In the data rows, 128 means zero.
Some points, each followed by its number:
[125 129 154  95  82 140  97  73 154 126 100 182  94] 0
[142  78 107 115 159 111 123 118 115 115 126 122 110] 1
[146 141 123 155 151 124 156 146 135 116 126 145 152] 2
[148 131 138 141 152 133 164 139 138 136 115 126 110] 3
[161 170  86 159 185  82 199 140 123 167 127 125  90] 4
[151 116 135 163 133 136 148 115 132 122 126 151 156] 5
[165 117  97 104 132 119 158 160 153 103 135 125 130] 6
[126 138 157 133 151 107 108 109 122 159 120 149 139] 7
[138  94  88 116 152 137 159 147 126 131 131 113 102] 8
[121 135 131 133 112 151 163 130 136 131 123 129  98] 9
[143 164 161 178 149 124 181 142 144 176 112 105  99] 10
[155  97 105 169 191  75 141 140 118 138 137  70 153] 11
[ 95 141 121 136  85 163 118 101 111 117 125 112 147] 12
[169 122 137  95 120 116 120 134 156 116 143 144 127] 13
[137 142 119 166 166  96 161 127 118 165 126 110 173] 14
[124 132 102 127  97 131 177 117 113  98 116  94 123] 15
[144 170 146 105 137  84  72 154 141 128 173 137 165] 16
[140 125 108 114 110 136 214 137 132 116 101 132  63] 17
[127 120 137 112 126 144 168 134 131 133 107 112  75] 18
[133 136 100 124 135 121 174 146 139 129 116 112  99] 19
[135 109 135 127 135 119 126 119 134 136 109 160 123] 20
[108 163 122 103 144 105  86 118 132 123 103 161 159] 21
[ 91  82 126 109 122 172 132 141 101 106 156 130 138] 22
[123 179 141  91 135 103 108 102 131 120 104 219 143] 23
[137 119 119 172 161 105 104 100 101 139 144 102 205] 24
[120 131 166 169 135 124  88 106 117 147 130 113 193] 25
[ 89 110 157  98 104 122  30 108 127 122 133  99 113] 26
[132 138  97  42  96 132  99 151 154 119 154 136  98] 27
[145 177 150 162 149  89 124  95 124 170 140 128 139] 28
[115 145 152 145 125 113  59 117 112 142 169  99 195] 29
[144  87 124  76 126 138 170 144 126  73 141 162 105] 30
[ 92 143 164 142  98 171 172 168 128 169 102 125 101] 31
[123 125 174 110  94 168 164 153 131 132  97 172 104] 32
[120 129 126 140 130 125  98 125 113 108 170 103 184] 33
[107  99 110  98 129 170 168 150 116 136 109 121 100] 34
New points follow, each followed by the number of its nearest point above by angle, seen from the average point of the numbered points.
[150 114  95 109 109 145 122 161 143  87 121 153 150] 6
[ 92  87 134 106 138 128  98 134 104 131 122 109 123] 26
[112 167 142 163 104 144 103  87 141 165  92 128 151] 25
[134 138 106 140 151  84 124 115 126 153 142 134  73] 4
[113 115 127 146 166 115 121 139 120 147 136  92 147] 11
[144 149 117 155 149  95 163 141 133 148 136  82 110] 4
[122 144 117 123 128  91 129 120 131 120 139 107 122] 16
[125 117 127 138 147 142 145 141 126 125 111 106 101] 18
[148  99 112 152 169  98 147 134 119 147 128 100 147] 11
[127 143 142 165 131 134  84 113 128 152  98 121 179] 25
[114 127 130 159 124 122 159 137 135 144 121 110 107] 10
[128 141 159 147 142 106  69 123 111 116 179 122 196] 29
[139 141 130 116 120 107 121 148 159 119 137 148 153] 16
[142 156 117 161 158  75 175 132 124 160 141 117  90] 4
[140 112 123 128 149 126 192 121 138 119 133 116  97] 17
[105 157 132 123 108 150 162 119 120 143  96 167 108] 32
[142 171 162 162 130 125 160 141 129 157 109 137 131] 10
[147 144 109 102 120 129 102 160 161 131 149 130 156] 16
[128 119 132 155 169 129 122 136 128 134 121  99 149] 11
[ 83 124 161 107 101 124  46  98 123 119 122 125 112] 26
[127  95 142 122 144 121 108 110 124 122 129 138 134] 1
[ 86 114 107 143 121 132  80 114 122 123 122  84 118] 26
[130 140 117 135 113 150 133 140 128 153 135 114  73] 9
[ 82 165  95 121 119 128  80 159  93 148 108 124 101] 26
[156 137 143 179 111 109 148 126 130 147 101 103 130] 10
[ 91 143 145 112 109 134 101 115 124 178 135 150  80] 0
[ 94 127 119 118 103 122 110 134 118 129 130  97 108] 26
[141 159 173 142 114 134 181 129 131 142 115 159 132] 32
[124 110 145  71  85 162  86 140 125 107 160 147 120] 27
[122 100 126 135 158 106 135 129 129 144 130 122 131] 11
[134 132 119 180 139 110 140  94 116 126 127 102 153] 24
[157 114 111 117 140 134 190 137 136 126 116 131 117] 17
[129 127 178 149 116 106  46 106 109 122 164 134 169] 29
[113 124 109  91 111 140 149  94 143 104 101 152  84] 0
[151 155 117 116 154 132 163 129 134 135 137 154  58] 17
[100  77 123 122 125 134  73 129 127  99 104  98 131] 26
